Each named turn below is shown by a few rows before and after it. Which turns, in which order, take the first row of each later pair to the second? The first pair is answered.
turn U:
[ 26.4  -2.6   6.6   5.4   8.7  -7.4  -1.3   3.4  -0.3 -32.8]  ->  [  6.2   2.3   5.5  27.4  17.5  -2.4  -7.4  -2.3   4.1 -27.5]
[-22.1 -26.2  13.7 -14.1  -8.9  -9.4  -3.2  -1.7  16.6 -11.1]  ->  [-18.5  23.4 -10.3  20.3   4.7   9.2   1.0  -7.6  -4.9  21.7]
[  8.9 -39.6  20.2 -37.7 -13.9 -15.9   3.3   3.9  15.1 -24.9]  ->  [-38.9  13.2   3.6  43.5  18.3   9.2 -12.7 -13.4   8.5  14.6]
[  9.6  35.1 -23.6  21.2   6.3   3.1   6.1   2.4 -16.1  25.9]  ->  [ 20.8 -23.6   5.8 -35.4 -14.1 -19.3   7.5   9.6   4.1 -16.7]
turn T:
[  8.2  18.8   0.1 -16.7 -13.2  21.3  27.0   4.9  -0.9  26.5]  ->  [-10.8  23.4   2.5   1.6  -3.6  26.9  22.1  -0.4   2.7  33.1]
[ -5.4  -1.1   2.7  -6.6 -21.6   0.5  -2.9   1.2  -4.9  13.1]  ->  [-12.7   3.7   3.8  11.9 -11.9   1.5 -11.6  -3.8  -4.7  13.3]
[-16.7   5.8   4.8  22.2  11.5   4.3 -17.0  -8.2   3.9  -3.3]  ->  [ 21.7   8.2  -2.3   6.1  14.4  -1.7 -17.5  -1.8  -6.3 -14.8]
[ 3.2  8.0 -7.9 17.0 13.1 -0.3 -6.7 -0.9  0.0 -3.8]  ->  [20.8 -0.4 -9.7 -4.5  4.4 -4.8  2.4  6.1 -4.4 -7.4]
turn K:
[ 15.2  -6.2  -4.1 -27.8 -18.1  -3.3  21.7  10.9  -8.0   9.0]  ->  [-15.4 -24.1   9.7 -20.7 -18.2  -5.4  14.9   5.6   8.4   2.1]
[ -7.3  -0.2  -3.2  -4.2 -22.1   9.2  13.3 -14.6  -4.1  14.3]  ->  [-20.7 -11.7   5.6   6.9 -14.4   9.5   2.7 -21.1   6.1   4.2]
[ -7.4   4.6 -11.5  -3.0 -12.4   2.5   3.9  11.7   2.0   6.1]  ->  [-19.3  -2.2  -2.7   0.4  -9.3   0.5  -0.4   7.9   9.8  -1.6]
turn B:
[ 21.3  -6.2 -10.9 -14.6  -8.2   0.6   5.3  -3.5   3.3  -3.5]  ->  [ 22.5  -8.4  -6.6  -5.3   1.3  -0.8  -3.6  -6.6   7.6 -13.2]
[ 15.0   7.3  -7.0  -1.3   2.3  -9.5   4.0 -14.4   4.3  -8.5]  ->  [  1.9  -5.6   0.6  -6.4  -4.3 -11.3   4.1 -16.2  11.2 -10.2]
[  7.1  -3.8   7.6 -18.0  -2.1  -6.7  -2.1   3.2   8.5  -4.3]  ->  [ 18.8   5.4   3.4 -14.7   0.9  -5.3  -1.2   2.3   2.1  -1.5]
[ 11.5  15.2  -8.1 -39.0 -27.7  -3.9  26.5  17.1 -11.3  20.7]  ->  [ 33.6  18.4   1.5  15.5  29.8  -9.2 -26.0   0.3  -9.0 -29.6]
turn F:
[ 11.3  -4.4  -2.9 -23.6 -14.5 -18.2  13.5  10.9   1.3   1.7]  ->  [ -5.0 -18.9  10.0  -9.6  -4.3 -23.0  -1.5   5.0  15.2 -16.3]
[  0.5  11.7 -10.0  -2.1  -9.0  11.4  -7.1   9.2 -10.8  -3.7]  ->  [  6.3   3.8  -7.1 -10.9 -10.8   5.1  -6.8  10.0  -7.9 -11.8]
[  0.9 -21.5  13.9   1.3   0.6   3.7  10.1   9.2 -11.0  24.4]  ->  [  1.4 -26.6  14.3  -0.1  -0.1   1.8   8.6   7.8  -9.1  19.4]
Now pairs of rows:
(two turns a pair)
[ 13.9  28.4  -4.7  23.5  19.0   9.2  -1.1  -1.4 -16.6  -3.6]  ->  [ 13.9   4.5   1.2 -28.3 -19.0   3.9  25.2  11.9 -12.2   3.5] => F, T
[-18.5  23.7 -10.3  -6.9 -16.3  14.6  21.3   2.2 -12.3  43.6]  ->  [ -0.5  20.2 -10.8 -26.3 -22.0   7.7  25.2   3.9 -16.3  34.5] => K, U
[  6.5  21.3   2.4  34.2  36.9   8.5 -21.7   0.7  -7.6  -9.2]  ->  [ 46.7  18.3  -4.9 -11.8  13.5   1.8   1.8  13.4 -18.5  -6.8] => F, F
[ -5.7 -41.1  17.3  -9.7   1.9 -18.4 -12.2  -8.6  21.3 -20.7]  ->  [-38.4 -32.1  10.7  -5.3 -11.1 -10.9   2.7  -9.7  24.3   8.8] => B, U
[-17.6   8.6  -3.4   7.0  -6.0   7.9   9.8   2.3   0.5  23.8]  ->  [ 19.5  13.6 -10.5  -7.1  -3.9   2.2   8.7   7.7  -9.4  11.0] => T, F
[  1.2 -31.6  -0.1  -3.0   4.1 -11.2  -1.0  -4.8   8.3 -25.2]  ->  [-33.2 -16.3  -6.3  15.6   0.6   0.4   6.6  -9.9   8.3   6.8] => U, B
[ 0.7  8.8 -7.3  1.2 -8.2 26.5 32.9  3.3 -6.6  1.5]  ->  [ 4.1 15.4 -7.7 14.8  0.8 29.2 25.6  0.2 -9.6  2.1] => T, T
[-64.3  -9.0  10.0  18.8  -5.4   7.9   8.7  -2.0  25.7  29.2]  ->  [ 68.5  17.0  -8.9  -0.4  24.1  -9.1  -9.5   6.0 -14.1 -19.4] => T, T
[ 35.7  30.6 -16.2   3.8   2.5   4.0   6.8   1.6 -20.4   7.5]  ->  [-17.9 -30.7  24.6  -4.9  -6.0  -8.9  -5.7  -5.9  21.8 -20.4] => U, T
[ -4.3   7.4   0.1  11.1  -9.6  17.2 -15.8 -19.9  -4.5   7.9]  ->  [ 20.3   4.3   1.6  -2.3 -10.1  11.3 -15.1 -15.0  -8.8  -5.3] => T, F
[ 29.8  20.0 -25.9 -19.5 -27.1   4.5   9.8  11.0 -11.8  -1.6]  ->  [ 32.3  28.9 -25.3  16.5   1.3   3.9 -18.2   2.7 -11.9 -19.4] => K, B
[ 10.1  12.9   1.9  19.3  12.6  -0.9 -12.3  -3.3  -4.8  -9.0]  ->  [ 12.9  -4.2  11.9   2.2   5.3  -7.6 -11.2   0.7   0.7 -22.7] => T, F
[ 23.4  23.9 -15.0   1.3  14.8   3.5 -17.0  -5.2 -29.5  -4.7]  ->  [-12.9 -18.6  12.8   1.5  11.4  -4.9 -28.7 -11.7  -1.3 -29.3] => B, T
[-22.2  12.9  -6.6   2.6  -6.5   8.5  11.9  -2.8   0.0  24.8]  ->  [-18.4  19.2  -7.1  12.8   2.4   9.4   5.6  -2.7  -1.5  20.6] => K, B
[-45.6 -10.3   8.2   6.3  -4.1  -2.1  11.6   2.4  15.9  28.4]  ->  [ 44.6  16.1  -7.1   7.9  25.8 -11.2  -8.4   7.0 -15.0  -9.7] => T, T
[-23.8  -5.8  13.9  15.9  -6.7   1.4   6.4  -8.6  10.8  21.0]  ->  [ 16.0   2.4  11.7  26.1  17.0  -5.1 -15.2 -10.3   0.0  -5.8] => U, B
[ 20.2  -4.7   5.8   8.6  23.0   8.8  -1.5  -3.0 -15.0  -5.6]  ->  [  0.6 -25.5  13.6 -15.8   0.1   9.1  16.3   2.9  -3.1   3.4] => U, B
[ -8.9  20.2 -22.6   8.2  -3.4 -17.6   5.2  -1.9 -23.4  10.5]  ->  [ 13.2   0.4 -12.6 -17.0 -11.1 -28.2   5.5   1.3 -20.7  -9.5] => T, F
[-19.2 -29.3  27.4 -18.1 -12.0  -3.4   0.2 -15.0  20.6 -23.2]  ->  [ 22.9 -16.6  14.7 -41.6 -16.5  -6.2  12.6  -6.3   4.3 -22.6] => B, F
[13.5 17.5 -3.0  3.9 -3.2  3.6  1.1 -6.5 -0.9 10.0]  ->  [-14.1   3.7   5.3   1.8  -9.9   4.5   4.5  -8.5  10.6  12.2] => K, K
[ -8.7  18.9 -11.5  16.3  -5.7   3.9  -5.0   8.2 -11.1  26.7]  ->  [ 25.6   7.0  -4.1  14.0  10.9  -6.6 -26.0   7.9 -11.8  -7.9] => B, T
[ -5.7  18.8 -26.9  14.9 -16.5  -0.4  -7.2   6.2 -19.4  24.4]  ->  [ 34.7   1.1 -20.1  -2.2  -9.6 -13.0 -17.7  11.7 -19.2 -10.1] => U, B
[ 17.2  -8.3  -4.3   6.1  22.9  -3.6 -23.7  -2.1  -1.1 -21.3]  ->  [ 24.2 -15.2  -5.9 -28.2  -2.7  -3.1   0.5   8.3  -3.9  -8.6] => T, B
[ 32.7  34.7 -24.3  -7.7   0.4  -0.8   5.4   9.0 -20.9  22.7]  ->  [ 29.1  31.8 -16.3  22.8  28.6  -2.7 -24.6   0.7 -14.3  -0.7] => B, U
[-23.9 -19.5  23.4  -6.0 -16.0   3.0   1.3  13.1  17.4  10.9]  ->  [  5.5 -27.0  23.0 -21.7 -15.6  -3.5  -1.9  15.3  13.8  -7.4] => B, U
[-47.4 -11.0   9.6  16.4   3.1   4.8   1.8  -1.4  10.1   7.8]  ->  [-38.6   7.2  -3.4  16.6   1.4  11.0  11.4   1.8  -2.4  26.5] => B, K
[  8.7  16.6 -12.8 -10.2 -19.0  -0.3  15.0   6.4 -12.0  17.9]  ->  [-22.3  16.2  -7.5  20.1  -7.7   4.1   2.5  -2.4  -1.6  21.5] => U, U
[19.0 19.0 -7.2  8.0 12.2  3.6 -2.5 10.0 -7.1  5.1]  ->  [-1.4 18.3 -6.0 -0.7 -4.4  7.0 10.1 12.0 -2.9 23.6] => K, T
[-36.8  -7.5 -21.5  54.2  13.8  -9.4 -23.2 -11.4   9.0  -8.7]  ->  [ 55.3   2.0 -38.3  -6.9  -7.5 -21.9  -3.0   7.2 -21.0 -18.2] => K, T
[ 14.6  13.0   4.7  22.9  -8.4  -9.5 -31.5 -14.6  17.7 -39.4]  ->  [ 33.3  37.0  -8.4  23.0 -10.3  -3.3 -23.9  -9.5   2.5 -26.1] => U, F
[-34.1 -21.4  20.3   7.4 -10.2 -13.6  -7.8  -9.9  29.4  -4.5]  ->  [ 20.5 -14.9  10.0 -34.5 -26.7 -22.0  10.0   4.2  10.4  -5.1] => U, U
[ 30.2  10.0 -19.8  -8.0   1.2   2.3  -1.8  10.7  -7.3  -8.6]  ->  [ 25.2  10.1 -19.2   3.3   9.5   1.1 -11.1   5.6  -5.3 -15.5] => T, B
[-27.5  -4.8  12.4 -22.7 -23.6  -1.3  28.6  11.9   8.7  32.2]  ->  [ 43.6  22.9  -5.2 -25.0  -7.4  -5.0  18.9  15.5 -15.2  14.7] => B, T
[ 1.5 26.1 -1.4  8.1  5.1 16.9 -0.6 12.6 -8.0  7.2]  ->  [ -8.4  15.8   7.1  17.6  15.0  15.9 -12.6   9.4   1.6  -7.0] => K, B
[  4.6 -38.7  24.4 -24.4 -12.8 -15.0  -1.7   2.2  16.9 -16.4]  ->  [-13.4  11.8  -5.4  -8.8 -24.9   7.6  25.2   6.0  -5.7  44.9] => F, B
[ 22.3 -31.5  14.7 -25.9 -11.3 -18.4   1.6   2.6   2.7 -31.3]  ->  [ 42.8 -12.7   5.8 -12.9   2.4 -16.0  -7.6  -0.3  -5.3 -36.7] => B, B
[-19.8   7.3  -1.9 -26.4   3.9  -3.4   4.2   5.3  -0.8  21.9]  ->  [ 14.6  15.6  -4.9 -28.4  14.0  -8.1  -2.4   3.3 -11.1   6.5] => B, T
[  1.5  24.3 -13.2  10.6   5.3   6.4   0.7  -6.8  -8.0  18.2]  ->  [  6.2 -18.1   4.5 -26.9 -10.4  -9.0   2.5  -1.2   8.5  -8.4] => U, K
[-72.9 -36.4  18.3 -27.1 -30.8  -8.8   1.1  -0.2  16.2   0.3]  ->  [-12.8 -49.0  18.5 -59.1 -31.6 -23.2  -0.7   7.3   5.0 -33.3] => B, U
[-17.3 -20.4  15.2   0.7 -30.8  12.4  25.1  -0.5  16.4   2.3]  ->  [ 16.4 -27.0  20.9  -4.6 -19.9   2.8  12.2  -0.8  12.4 -26.0] => B, U
[-52.1   6.2  -9.6  26.3  14.8  15.4 -15.7 -14.1  15.9  16.8]  ->  [-15.9  12.9 -24.6 -30.7 -22.7  13.8  22.2   7.0   0.2  38.2] => U, T
[ 18.3  33.5 -14.0  35.2  28.2   5.8 -23.5  -6.5 -22.2  -4.0]  ->  [ 13.4  -3.9  -9.2 -48.1 -34.9   0.7  23.9  13.4 -12.4  14.3] => T, K
[-18.6 -17.8  32.6  -7.8 -26.4  -5.5  14.2  20.8  19.7  13.8]  ->  [-30.6   7.1  24.4  33.5  -2.6   4.9  -0.2  11.9  11.6  21.4] => U, K
[-26.7 -34.5  20.2   5.6  15.3 -23.1 -14.2  -7.5  22.3  -2.4]  ->  [-25.2 -30.3  10.5 -25.1 -13.7 -18.5  14.6   3.0  14.1  25.0] => B, U
[-15.6 -31.7  24.7 -11.2  -1.2 -11.3 -13.7  -4.3  15.4 -23.2]  ->  [ 35.8  27.8 -13.0   3.9   9.5   1.2  -2.1   1.3 -26.0   5.1] => U, T
[ 25.5 -25.6  17.2 -13.1   2.3 -10.5 -16.8  -1.9 -14.6 -32.1]  ->  [ 26.9 -26.2  15.1 -25.3  -8.6  -9.1  -6.4   0.3 -16.5 -24.8] => K, B
[ 26.6  22.9 -16.0 -11.4  -8.1  10.6  12.6  -5.6 -36.2  18.2]  ->  [ 26.4 -23.7  13.8 -12.7   5.6  -6.7 -13.4 -12.6 -11.3 -35.3] => B, T
[  6.8  -7.9  10.3  -4.7  12.9  -6.1 -14.3  -7.4   0.5 -14.3]  ->  [-12.3  -6.8   9.6   5.6  12.8  -0.1 -15.5 -11.0   4.3  -6.7] => T, F
[  7.1  16.3 -21.7   0.7 -40.5   1.3  34.3   6.6 -20.9  45.7]  ->  [  7.1  37.7 -25.7  40.1  -9.9   4.8  14.1  -1.5 -26.6  37.8] => T, T
[ -3.7  15.2 -13.9  13.0  20.9  -3.3 -11.7  -9.8  -3.8 -18.7]  ->  [ 16.3  19.7 -21.1 -10.4   9.3  -5.4  -0.6  -1.2 -13.2 -11.9] => F, F
[-20.9   9.2  -9.8   6.9   2.8   0.9  12.1   1.0 -13.7  25.4]  ->  [-24.4   1.6  -6.8  -0.9  -2.5   0.0  14.3   1.2  -9.5  24.8] => F, T
[ 13.3  -2.6  12.7 -13.4 -10.7   5.0  -9.6   9.8   6.8 -24.9]  ->  [-17.4  23.2   1.8  16.7  -4.3  20.6  -6.2   4.6   3.1   4.3] => T, U
[-34.1 -11.1  -9.5  -8.3   5.1  18.7  14.4  -6.2  -9.4  13.0]  ->  [-37.0 -22.6  -4.0  -5.2  11.8  15.7   5.6  -7.2  -0.8  -2.8] => F, K
[ 16.2  15.8  -9.6  22.4  -0.7  -6.3  -0.6  -9.0 -21.4  -9.1]  ->  [ -0.9   4.7  -8.1  -3.0 -27.0  -3.9  20.8  -3.1 -18.1  11.1] => B, B
[-44.8  22.7 -10.1  32.3   3.9  16.9   3.4 -16.5   4.3  40.6]  ->  [ 60.2  33.0 -22.1  -7.5   6.3   0.3   3.7  -3.2 -25.0   6.0] => T, F
[-32.9  -8.2  15.3  12.1  13.7 -11.4 -30.7   5.0   7.7   5.5]  ->  [-24.4 -19.1  16.1 -25.0 -12.5 -15.5 -11.7  14.9   6.9  14.1] => T, B
[  3.8 -17.7  10.8 -22.3  -2.5 -10.2  -7.4  -3.8  10.1 -22.9]  ->  [ 26.1   1.5   0.4 -10.6  10.1  -7.3 -12.0  -3.3  -4.6 -24.8] => B, B
[ 10.4  12.0  -1.7 -31.5  -1.5  -1.8  31.3  22.5  22.1   4.7]  ->  [-7.3 33.8 -9.3 -2.7 13.2  7.7 28.7 16.8 18.0 21.6] => U, U
[-30.4   4.1  11.2  16.2   0.3   5.2  -4.0   6.8  -1.3  20.1]  ->  [  2.2  -4.2  10.1 -25.6 -20.1  -2.2   9.6  17.0  -8.7  14.0] => F, F
[-44.1   3.7  19.5  20.3  -8.1   9.7   5.4  -7.1  18.5  23.1]  ->  [  3.8  36.1   3.4  42.3  20.4   7.9 -10.8  -6.8  -4.3   8.8] => F, B
[ 28.3  17.3 -10.5 -27.5  -2.8   3.9  27.6   7.7 -15.7  23.9]  ->  [-26.1  23.7  -5.0  17.2  13.2  15.1  16.5  -4.4  -3.9  42.5] => T, T
[ -4.2 -16.2  10.8  11.3   8.0  -5.9 -15.4  -5.2  10.5 -17.8]  ->  [  1.9 -13.1   0.2 -22.6 -20.3  -2.5  13.3   6.8   2.5   5.3] => T, B
